In the data rows, 500 means zero.
Some points, one per row:
545 & 530 & 611 & 515 & 556 & 470 & 495 & 494 & 400 & 367 & 521 & 543 & 514 & 545 & 484 & 486 \\
510 & 293 & 565 & 464 & 606 & 539 & 221 & 488 & 645 & 632 & 419 & 677 & 591 & 354 & 465 & 461 \\
451 & 408 & 475 & 682 & 483 & 572 & 645 & 441 & 573 & 356 & 599 & 526 & 506 & 497 & 608 & 419 \\
549 & 502 & 713 & 402 & 525 & 519 & 253 & 571 & 437 & 478 & 566 & 604 & 481 & 417 & 325 & 443 \\
437 & 408 & 517 & 549 & 513 & 449 & 384 & 511 & 520 & 237 & 501 & 406 & 278 & 406 & 468 & 379 \\
487 & 409 & 394 & 642 & 343 & 660 & 689 & 236 & 621 & 609 & 447 & 668 & 508 & 401 & 665 & 451 \\
587 & 548 & 553 & 762 & 535 & 417 & 751 & 528 & 386 & 367 & 534 & 290 & 474 & 726 & 586 & 641 \\
593 & 707 & 317 & 565 & 523 & 446 & 738 & 468 & 430 & 457 & 334 & 229 & 522 & 591 & 645 & 663 \\
431 & 399 & 595 & 347 & 539 & 438 & 193 & 596 & 541 & 620 & 568 & 690 & 511 & 396 & 359 & 411 \\
558 & 496 & 466 & 608 & 497 & 516 & 553 & 482 & 436 & 542 & 503 & 520 & 603 & 489 & 547 & 511 \\
367 & 556 & 525 & 358 & 481 & 666 & 380 & 282 & 613 & 465 & 454 & 652 & 574 & 372 & 448 & 373 \\
397 & 414 & 275 & 511 & 392 & 685 & 731 & 358 & 614 & 521 & 456 & 539 & 425 & 435 & 594 & 400 \\
830 & 757 & 539 & 507 & 589 & 378 & 658 & 525 & 387 & 372 & 463 & 275 & 526 & 779 & 386 & 689 \\
597 & 619 & 635 & 244 & 513 & 366 & 420 & 695 & 394 & 412 & 473 & 363 & 395 & 790 & 304 & 579 \\
499 & 356 & 584 & 435 & 507 & 518 & 353 & 420 & 524 & 568 & 531 & 580 & 521 & 374 & 464 & 498 \\
565 & 681 & 419 & 417 & 465 & 562 & 677 & 395 & 533 & 358 & 448 & 482 & 493 & 613 & 571 & 515 \\
543 & 468 & 446 & 485 & 532 & 442 & 603 & 559 & 432 & 497 & 575 & 285 & 458 & 614 & 494 & 467 \\
269 & 307 & 311 & 595 & 413 & 650 & 623 & 334 & 551 & 577 & 581 & 587 & 633 & 256 & 799 & 447 \\
Then 16 other points, each followed by its number:
634 & 572 & 546 & 582 & 541 & 487 & 478 & 625 & 403 & 492 & 516 & 471 & 551 & 574 & 367 & 584 \\ 0
807 & 634 & 464 & 772 & 545 & 208 & 825 & 640 & 243 & 426 & 542 & 107 & 551 & 831 & 494 & 698 \\ 1
533 & 535 & 403 & 583 & 509 & 526 & 614 & 501 & 515 & 417 & 473 & 388 & 471 & 606 & 539 & 543 \\ 2
566 & 516 & 533 & 628 & 534 & 570 & 423 & 614 & 377 & 451 & 480 & 429 & 536 & 534 & 504 & 516 \\ 3
525 & 465 & 425 & 574 & 513 & 515 & 504 & 458 & 441 & 453 & 489 & 500 & 518 & 496 & 580 & 514 \\ 4
663 & 543 & 406 & 554 & 538 & 361 & 620 & 682 & 293 & 710 & 575 & 482 & 567 & 484 & 588 & 463 \\ 5
438 & 430 & 506 & 460 & 504 & 532 & 362 & 519 & 589 & 584 & 540 & 591 & 531 & 412 & 491 & 465 \\ 6
386 & 506 & 552 & 391 & 519 & 603 & 414 & 399 & 646 & 483 & 557 & 638 & 415 & 258 & 420 & 383 \\ 7
591 & 818 & 732 & 273 & 527 & 344 & 496 & 647 & 99 & 439 & 339 & 243 & 292 & 797 & 230 & 570 \\ 8
419 & 440 & 566 & 505 & 483 & 461 & 385 & 599 & 536 & 554 & 556 & 541 & 565 & 427 & 500 & 482 \\ 9
582 & 552 & 482 & 610 & 563 & 477 & 499 & 577 & 471 & 359 & 529 & 460 & 489 & 541 & 483 & 467 \\ 10
475 & 517 & 491 & 387 & 505 & 553 & 419 & 386 & 532 & 548 & 399 & 638 & 521 & 478 & 487 & 464 \\ 11
567 & 384 & 483 & 615 & 534 & 327 & 378 & 688 & 401 & 582 & 545 & 467 & 549 & 606 & 706 & 577 \\ 12
573 & 580 & 474 & 510 & 490 & 512 & 571 & 493 & 473 & 432 & 478 & 522 & 494 & 579 & 495 & 509 \\ 13
353 & 436 & 551 & 593 & 352 & 441 & 484 & 444 & 602 & 463 & 589 & 563 & 487 & 348 & 814 & 519 \\ 14
417 & 502 & 553 & 481 & 514 & 564 & 445 & 455 & 587 & 464 & 558 & 642 & 421 & 421 & 445 & 448 \\ 15
Which of these numbered points is nearest to each point below by angle, seen from the average point of the first points? Its number follows each.
287 & 246 & 428 & 324 & 419 & 565 & 179 & 462 & 636 & 662 & 343 & 669 & 534 & 276 & 439 & 375 \\ > 6
953 & 516 & 578 & 583 & 525 & 261 & 164 & 936 & 9 & 780 & 596 & 634 & 696 & 743 & 0 & 642 \\ > 0
538 & 414 & 447 & 626 & 609 & 408 & 530 & 486 & 495 & 498 & 472 & 515 & 631 & 626 & 566 & 459 \\ > 12
529 & 346 & 71 & 999 & 264 & 558 & 999 & 604 & 999 & 357 & 567 & 220 & 630 & 683 & 998 & 658 \\ > 2
542 & 503 & 552 & 586 & 514 & 530 & 536 & 533 & 456 & 406 & 556 & 503 & 530 & 501 & 494 & 509 \\ > 10
354 & 426 & 505 & 566 & 444 & 668 & 473 & 474 & 585 & 481 & 657 & 608 & 497 & 404 & 522 & 425 \\ > 15
527 & 533 & 666 & 430 & 647 & 455 & 473 & 452 & 556 & 332 & 574 & 490 & 469 & 478 & 346 & 521 \\ > 15
509 & 502 & 537 & 540 & 543 & 524 & 508 & 492 & 468 & 460 & 541 & 493 & 486 & 572 & 472 & 527 \\ > 0
662 & 683 & 506 & 547 & 493 & 465 & 658 & 524 & 359 & 458 & 485 & 341 & 506 & 725 & 556 & 588 \\ > 1
394 & 444 & 562 & 342 & 529 & 614 & 378 & 358 & 678 & 449 & 523 & 698 & 411 & 362 & 456 & 400 \\ > 7
441 & 390 & 644 & 298 & 499 & 399 & 199 & 530 & 598 & 549 & 505 & 640 & 491 & 338 & 371 & 413 \\ > 6
493 & 571 & 435 & 607 & 400 & 424 & 634 & 482 & 419 & 518 & 483 & 436 & 480 & 561 & 530 & 572 \\ > 1
296 & 401 & 524 & 559 & 538 & 426 & 512 & 596 & 407 & 571 & 547 & 526 & 633 & 466 & 533 & 472 \\ > 9
474 & 556 & 402 & 243 & 682 & 478 & 207 & 413 & 707 & 654 & 216 & 658 & 458 & 636 & 260 & 375 \\ > 11
388 & 629 & 526 & 142 & 467 & 476 & 463 & 464 & 614 & 544 & 392 & 477 & 381 & 516 & 326 & 464 \\ > 11
504 & 639 & 805 & 407 & 685 & 497 & 237 & 661 & 461 & 411 & 370 & 323 & 209 & 652 & 246 & 527 \\ > 8
